In the data rows, the value 128 means zero.
Here are some points:
[160 129 137 100 106 134 143 137 143 127 144 134  97 170 128 128  82 132 139 143 143  91 128 133 159 161 172 121 108 134 143 179]
[138 145 106 134 123 129 138 146 142 124 160 108 119 148  96 131 114 158 105 151 134  75 144 128 112 100 159 118  89 169 129 110]
[123  85 109 101 169 106 105 120 124 116 110 160 132 110 127 160 109  95 120 129 150  87 112 101 136 155  38 108 112 119 121 135]
[169 123 135 172 115 144  88 148 145 171 168 105  85 133 113 116  89 102 165  64 140 151 146 111 120 106 168 107 120  95 158  87]
[144 113 131 120  88 159  99 143 135 121 141 176 111 105 123 128  90  98 152 115 110 152 155 102 173 119 138  95 108 101 128 138]
[106 120 129 108 148 138 137 160 144 144 146 122 158 105 129 115 120 143 138 148 146 134 133 149 109 107 144 139 137 115  97  96]
[153 120 219 138 158  98 151 122 118 106 125 255 154  78 159 144  89 119 176 119 114 121 106 159 112 150 164 116 175 111 129  91]
[110 133 102 110  51  85 141 102 118 128 101  75 103 147 138  75 135 128 116 127 134 147 133 101 117 159 154 148 144 161 157 151]
[143 134 118 116 134 115 128 123 120 124 111 136 107 141 165 133 125 109 143 109 125 143 139 130 127 142 120 126 188 137 135 126]
[162 173 121 108 103 117 136 161 146 140 143  95 120 177 121 109  95 140  80 149 158  73 133  91 119 100 203 127 114 150 135 124]
[111 178 157  80 114 138 118 110 141 122 136 126 137 141 111 138 122 147 152  89 165 155 113 126  98 171 123 115 106 121  44 131]
[147 120 212 137 159 102 148 122 121 107 129 255 152  81 155 148  92 120 171 117 114 119 107 160 112 149 160 116 168 114 126  92]
[125 143 133 131 145 147 137  75 117 141 117 115 108 171 128 134 137 125 114 109 147  76  96 120 158 141 140 137  95 145 150 131]
[146  93  99 125 140 134 116 122  88 124 110 150 146 148 157 147  68 111 183 124 123 160 121 144 156 125  94 112 105  91  65 110]
[104 162 134  73 133 155 104 126 137 143 135  99 142 116  95 155  72 108 147  97 152 138 135 150 123 115 167  87 109 112  65 134]
[101 167 135  63 127 153 102 127 136 144 133  97 145 117  93 154  68 109 147  95 156 138 137 154 123 116 169  84 111 112  59 140]
[117 142 144 158 127 118 140 128 140 130 113  61 141 136 114 108 153 163 103 131  91 161 131 136 100 106 167 126 175 140 130 104]
[122 149 138  98  83 106  98  83 111  86  72 161 147 119 157 110 119  94 137  74 134 142 115 138 162 149  74 153 137 128 150 208]
[142 140 129 171 122 127 122 117 166 124 150 137 124 150  89 120 101 101 129 133 122 125 140 154 105 143 150 113 123 159 142 144]
[151 130 122 133 104 137 162 160 160 154 150 106 123 127 146 101 119 125 106 140 103 114 129 116 107  83 172 125 155 147  97  84]
[ 99 121 127 124 104 121 147 177 157 145 160  93 112 114 112 139 131 159 111 159 153  42 151 151 101 130 167 134  95 166 117 113]
16 more points follow, each with its number after it:
[123 151 141 156 135 133 132 158 122 159 194 101 105 150 121 113 127 145 116 125 151  90 139 129 115 109 141 141 120 174  96 113] 0
[ 96  75 142 142 156 140 112 112 108 105 123 168 134  41 153 156 164 136 155 167 101 147 134 126 152 147  71 131 145 111 151 150] 1
[111 121 140 116 107  99 129 101 111  96 108 124 152 144 135 118 112 124 110 127 156 155 107 129 113 121  95 158 161 130 136 176] 2
[164 103 130 124 127 182 131  93 126 164 144 136  99 131 128 138 122 108 146 142 141 131 154 133 155 132 162 138 120 109 132  79] 3
[160 156 165  93 119 129 128 133 125 130 126 113 169 116 111 132  79 110 134 101 136 111 124 144 157 120 151  76 112 116  83 139] 4
[113 176 154  82 113 140 121 113 143 123 132 128 133 142 111 137 122 146 151  88 162 154 118 125 106 165 120 113 103 121  49 133] 5
[135 136 124 140 117 116 101 150 101 112 126 177  94 106 157 131 159 115  98 163 102  98 125  98 155 139 107 144 159 113 166 136] 6
[128 140 138 126 166 122 174 119 128 123  92 104 154 155 117 138 144 169 134 126 122 132 125 152 127 104 160 158 124 194 114  92] 7
[138 179 147 161  91 118 145 154 139 108  72 117 125 118 126  92 114 126 124 141 100 157 120  85 110 134 133 121 176 122 130 165] 8
[ 99 103  97 109 136 146 116 152 123 117 112 161 112 106 144 115 166 130 132 134 124 117 125 116 164 158  86 127 133 115 140 126] 9
[118  82 105 116 131 135 125 132 130 128 115 138 116 109 133 136 148 128 124 126 137 130 154 122 138 157 136 134 131 107 136 193] 10
[129  99 133  93 140 123 100 131 117 124 124 140 130  62 137 122 100 120 141 118 120 102 145 153 143 159  75 134 131  84  95  94] 11
[143 121 125 151 144 103 102  77  97  99  98 141 137  96 149 134 131  84 159  96 127 189 120 152 142 149 103 120 129 116 142 136] 12
[104 104 102 110 134 146 118 150 124 118 113 157 111 107 141 113 158 129 139 131 123 118 126 116 163 157  92 125 132 115 138 127] 13
[120 147 135 132 151 150 140  70 116 142 115 115 109 172 129 136 138 128 116 107 148  74  92 119 159 144 140 138  93 145 150 131] 14
[155 138 135 143 170 139 107 150 119 149 151 150 118 115 123 158  98 136 139 105 123 131 136 124 135 134 110 127 110 115 125  97] 15
Which two of these numbered points are nearest to each point below by angle, seen from the average point of the first points? Their numbers follow each, nearest first.
[149 116 130 122  87 156  95 139 131 121 139 178 113 105 120 126  88  96 151 115 111 150 154 104 175 121 138  90 111 103 131 145] > 13 1
[133 164  64 103 140 128 149  90 152 197 140  81 157 109 110 112  92 143 149  93 135 153 115 138 107  87 115  90 131 120  72 129] > 5 4
[115  97 115  84 211  98 145 108 125 103 136 145 178  98 134 146 164 111 117 143 146 111  94 187  98 162 121 162 140 127 147  97] > 1 11
[169  96 111 186 156 142 176 100 138 152 220 104 104 134 113 142  94 113 120 174 129 130 140 164 122 128 191 117 102 104 155  89] > 3 0
[104 164 134  68 128 151 104 128 134 142 132 101 144 117  97 150  73 110 147  98 154 135 136 151 124 122 163  87 112 113  67 139] > 4 5
[148 108 160 138 112 138 113 129 130 111 126 132 117 133 120 100  69 104 158 119 106 143 142 117 190 146 116  98 127 151  97 132] > 4 12
[119 142 135 131 148 149 140  78 112 139 117 117 109 167 129 136 140 131 114 114 144  78  95 120 159 142 139 139  96 143 148 128] > 14 7
[122  86 104 117 129 135 124 132 128 126 113 142 116 114 132 131 147 132 124 125 140 130 152 123 139 156 133 132 129 107 136 192] > 10 13
[ 76 120 154 133 130 157 147 127 160 136 110  93 137 120 107 146 131 175 128 108 110 193 126 161 112 124 175 124 135 143 120  92] > 7 5
[ 93 137 128  79 108 114 132 180 106 119 127  81 126  81 114 141 150 142 122 155 146 116 107 108 124 114 124 153  81 119  53 100] > 5 11
[108 124 140 117 103 101 131  97 112  94 108 122 152 151 136 118 116 125 104 127 158 157 107 127 110 119  95 163 166 135 142 184] > 2 8
[128 151 138 159 136 126 132 158 119 154 193 106 103 155 121 111 126 141 114 128 153  86 143 129 116 113 136 140 123 170  97 118] > 0 7
[146 121 121 153 142 100  99  74  95  97  94 140 137  96 151 131 132  78 158  97 127 191 121 152 142 150 107 122 131 115 142 134] > 12 1
[122 155 110 113 151 144 119 135 139 135 141 174 104 134 114 157 103 121 122  93 109 143 126  76 143  92  86 104  67 116 124 115] > 15 9
[ 79 161 113 119  89 119 157 112 124 121 112 112 122 139 144 128 181 155 104 112 149 131 111 119 119 115 101 152 134 128 145 169] > 2 9
[117  94 120 129 146 131 108 141  78 110 112 182 150 104 136 119 186 124  79 155 106 157 105 150 135 129  63 149 134 102 143  96] > 9 1
[125 138 138 124 163 122 173 119 128 119  88 109 151 152 120 136 147 170 135 128 122 134 126 149 126 107 155 161 126 194 116  94] > 7 14
[151 136 134 144 119 137 119 139 130 145 167  96  70 124 120 107 110 107 134 162 101 162 159 100 140  99 204 105 140 107 133 109] > 3 8
[124 140 130 155 110 121 127 133 162 134 127  95 101 138 138  95  92 109 136 137  96 167 114 108 138 126 175 109 148  99 137 130] > 8 12
[100 128 127 126 102 121 150 181 162 147 165  89 110 121 108 137 129 162 106 163 155  34 153 152  97 130 177 133  95 171 119 114] > 0 7
[172  98 117 146  94 105 127 129 105 121  73 147 130 157 142  98 133 119 138 151  95 127 156 162 105 138  86 114 158  97 108 135] > 8 12
[114  91 123 137 150 135 102  68 104 129  90 132 160 108 128 145 158  89 193 118 113 176 121 135 151 145  51  76 127  99 107 137] > 12 1
[129 153 142 162 134 130 133 161 121 161 199  98 100 156 120 107 126 146 114 127 153  85 142 130 114 108 147 141 123 178  93 112] > 0 7
[ 78 130 119 133 124 130 148 115 130 146 119  75 148 120 142 110 164 163 123 131 150 179 191 117 110 110  93 138 129  85 147 186] > 10 2
